One turn sends every row of this set to another row. A few are shown first. Where does it send the rows asked after them?
bamef: | -0.52 | -3.05 | +2.43 | +0.83 | -0.05 | +2.68 | +1.78 | -1.25 | +2.39 | +1.70 | +2.42 | +3.50 |
zuret: | +0.21 | -2.34 | +2.48 | +3.17 | +1.47 | +1.53 | -0.18 | +1.37 | +2.25 | +1.06 | +1.35 | +1.68 |
Pav: | -0.71 | -0.36 | +3.80 | -1.01 | +1.10 | +1.49 | +1.69 | +0.66 | +0.02 | -1.54 | -1.50 | +1.03 |
tel: | -0.84 | -0.04 | +2.72 | -1.61 | +1.52 | +2.05 | +3.16 | -1.57 | -0.87 | -1.09 | +0.87 | +2.67 |
riti: | +0.40 | -0.68 | +0.12 | -1.13 | +1.37 | +1.91 | +2.37 | -2.30 | -0.40 | +0.57 | +3.32 | +3.04 |
Sizin: | +1.90 | -0.47 | -0.16 | -1.59 | +2.94 | +0.78 | +0.26 | +0.39 | +3.53 | +0.39 | +2.02 | -0.02 |
zot: | +0.68 | +1.50 | +0.88 | -2.58 | +0.25 | +1.90 | +2.26 | -2.25 | +0.74 | +1.08 | +1.19 | +3.20 |
dad: | -0.52 | +2.38 | +1.62 | +0.26 | +0.29 | +2.05 | +4.10 | +0.35 | +1.04 | +1.24 | +0.48 | -0.82 |
tud: | +1.04 | -0.60 | +1.81 | -0.34 | +1.83 | -1.40 | +0.20 | +1.86 | +1.93 | -0.18 | +0.73 | -1.29 |
povim: | -3.32 | -1.73 | +1.37 | +0.66 | +0.82 | +1.50 | +3.58 | +1.67 | +0.91 | +1.43 | +1.57 | +1.17 |
Bolo: | -0.59 | -2.48 | +1.60 | +0.91 | +0.00 | +2.96 | +1.67 | -1.52 | +1.66 | +2.10 | +2.19 | +3.95 |
Sabim: | +0.30 | -1.64 | +2.73 | +3.76 | +0.95 | +1.87 | +0.10 | +1.10 | +1.64 | +1.01 | +1.50 | +1.82 |
foso: | +1.92 | -2.09 | -0.19 | +0.51 | +0.36 | +0.48 | -1.10 | +1.46 | +1.98 | +1.26 | +0.74 | +0.16 |
bomif: | +1.60 | -0.75 | +2.70 | +2.59 | -0.31 | +3.09 | +1.01 | -0.35 | +3.61 | +0.32 | +1.52 | +2.67 |
faras: | -0.03 | +1.30 | +2.67 | -2.34 | -0.88 | +0.63 | +3.19 | -0.84 | -0.45 | -0.34 | -0.17 | +1.70 |
Sevi: | +1.51 | -0.50 | +1.55 | -0.66 | +1.80 | -0.50 | +0.91 | +1.30 | +2.42 | -1.04 | +1.26 | -1.78 |
masu: | +1.07 | +1.00 | +2.63 | -3.22 | +1.61 | +0.55 | +0.25 | +0.37 | +1.67 | -0.65 | -0.60 | +1.31 |
nibu: | +0.65 | -1.45 | +2.44 | +0.00 | +0.53 | +0.73 | -0.35 | +2.24 | +1.46 | -0.40 | -1.57 | -0.24 |
fad: | -1.83 | -2.05 | +2.70 | +0.54 | -0.44 | +2.62 | +3.09 | -0.65 | +0.18 | +1.56 | +1.19 | +3.51 |
mipe: | +2.47 | +0.57 | +2.23 | +0.40 | +0.76 | +0.51 | +2.26 | +2.02 | +4.26 | -0.78 | +2.09 | +1.03 |
pefem: | -2.62 | -1.81 | +2.95 | +1.29 | +0.38 | +1.97 | +2.62 | +1.44 | -0.08 | +1.51 | +0.48 | +2.39 |
Zetog: | +0.33 | +1.92 | -0.11 | -2.76 | -0.04 | +2.01 | +2.27 | -1.29 | +0.81 | +0.48 | +0.78 | +2.79 |
fevo: | +0.38 | -2.56 | +2.33 | +0.51 | -1.68 | +2.29 | +2.22 | -0.78 | +3.79 | +0.61 | +2.01 | +2.92 |
Mim: | +1.41 | +1.06 | +1.48 | -2.30 | +2.32 | +0.24 | +1.93 | -1.40 | -0.19 | +0.11 | +2.69 | +0.40 |
Fena: | +0.07 | +1.94 | +1.48 | -1.79 | -1.10 | +0.82 | +2.99 | -0.45 | -0.26 | -0.91 | +0.01 | +0.95 |
Pimi: | -2.00 | +0.04 | +1.65 | +2.65 | +2.18 | +2.30 | +2.30 | +2.12 | +0.72 | +1.15 | +1.09 | +1.04 |
mak: | -1.41 | -1.27 | +3.00 | +3.11 | +0.85 | +1.71 | +1.18 | +2.15 | +0.41 | +1.09 | +0.45 | +1.66 |
kuv: | +1.75 | -0.37 | -0.07 | -0.60 | +2.87 | -0.07 | -0.70 | +0.42 | +3.00 | +1.15 | +2.02 | +0.12 |
ruva: | +0.65 | -0.11 | +0.58 | -0.81 | +0.51 | +0.17 | +1.60 | +0.51 | +5.46 | -0.40 | +2.45 | +2.18 |
tenu: | +1.81 | -1.67 | -1.24 | -0.17 | +0.78 | +1.08 | +0.19 | -0.77 | +1.12 | +1.75 | +3.23 | +1.74 |
Gagi: | +0.18 | +0.37 | +3.20 | -1.18 | -0.01 | -1.09 | +2.22 | +1.26 | +0.25 | -0.95 | -0.40 | -0.61 |
geti: | -2.14 | -2.70 | +2.63 | +0.21 | -0.14 | +2.46 | +2.93 | -0.18 | +1.02 | +1.82 | +1.42 | +3.32 |
fes: | +1.51 | +0.61 | -0.48 | -1.62 | +2.14 | +1.64 | +0.32 | -1.69 | +2.33 | +1.80 | +2.25 | +2.27 |
lale: | -2.14 | -3.01 | +1.77 | -0.35 | -1.16 | +1.53 | +3.53 | +0.23 | +2.41 | +1.27 | +1.95 | +2.15 |
bofez: | +0.66 | -2.57 | +2.44 | +2.64 | +0.47 | +2.34 | +0.46 | -0.54 | +2.76 | +1.33 | +2.42 | +2.82 |
zoti: | +1.78 | +1.84 | +2.72 | +0.94 | +0.70 | +1.37 | +3.50 | +1.91 | +2.05 | +0.08 | +1.01 | -0.55 |
viki: | -2.34 | +1.68 | +0.06 | -0.83 | +0.09 | +1.77 | +3.47 | -1.12 | +2.11 | +1.43 | +0.81 | +0.41 |
kogi: | +0.48 | -2.67 | +1.49 | +2.27 | +0.92 | +2.48 | +0.04 | -0.42 | +2.77 | +1.90 | +2.28 | +2.98 |
gor: | -0.98 | -2.00 | +3.45 | +2.79 | +0.93 | +1.13 | +1.32 | +2.33 | +0.60 | +0.53 | +0.40 | +1.18 |
vukel: | -1.80 | +0.40 | -0.54 | -1.39 | +0.19 | +0.81 | +2.13 | -1.08 | +4.35 | +0.68 | +1.82 | +1.97 |
Lemu: | +1.19 | +0.49 | -0.24 | -1.98 | -0.52 | -0.81 | -0.33 | -0.12 | +0.90 | +1.23 | +0.85 | -0.10 |
tere: | +1.24 | +1.31 | +2.84 | -3.01 | +2.85 | +0.81 | +1.59 | -0.65 | +0.57 | -0.75 | +1.04 | +1.11 |
gara: | +1.16 | +0.64 | +1.08 | -2.77 | -0.03 | -0.30 | -0.69 | +0.67 | +1.94 | +0.23 | -0.69 | +0.70 |
lol: | +0.59 | +0.77 | +2.39 | -0.85 | -0.14 | -0.62 | +2.25 | +0.75 | +0.37 | -1.69 | +0.18 | -1.26 |
nibo: | +1.42 | +0.70 | -0.03 | -1.79 | +0.70 | -0.62 | +0.98 | -1.24 | -0.07 | +1.17 | +2.62 | -0.21 |
tudaf: | +1.24 | +0.70 | -0.88 | -2.65 | +2.00 | +2.14 | +0.83 | -0.85 | +2.73 | +1.10 | +1.75 | +2.25 |
zoz: | -2.10 | -1.83 | +3.70 | +1.40 | -0.03 | +1.72 | +2.87 | +1.21 | -0.40 | +0.79 | +0.38 | +2.12 |
Vosa: | +0.46 | +0.44 | +2.37 | +3.70 | +1.70 | +3.11 | +1.03 | +1.15 | +2.00 | +0.53 | +1.12 | +1.82 |

vukel goes to ruva
gara goes to masu
And these:
Vosa goes to Pimi
gor goes to zoz
kuv goes to tud
geti goes to bamef
riti goes to tenu
Zetog goes to tudaf

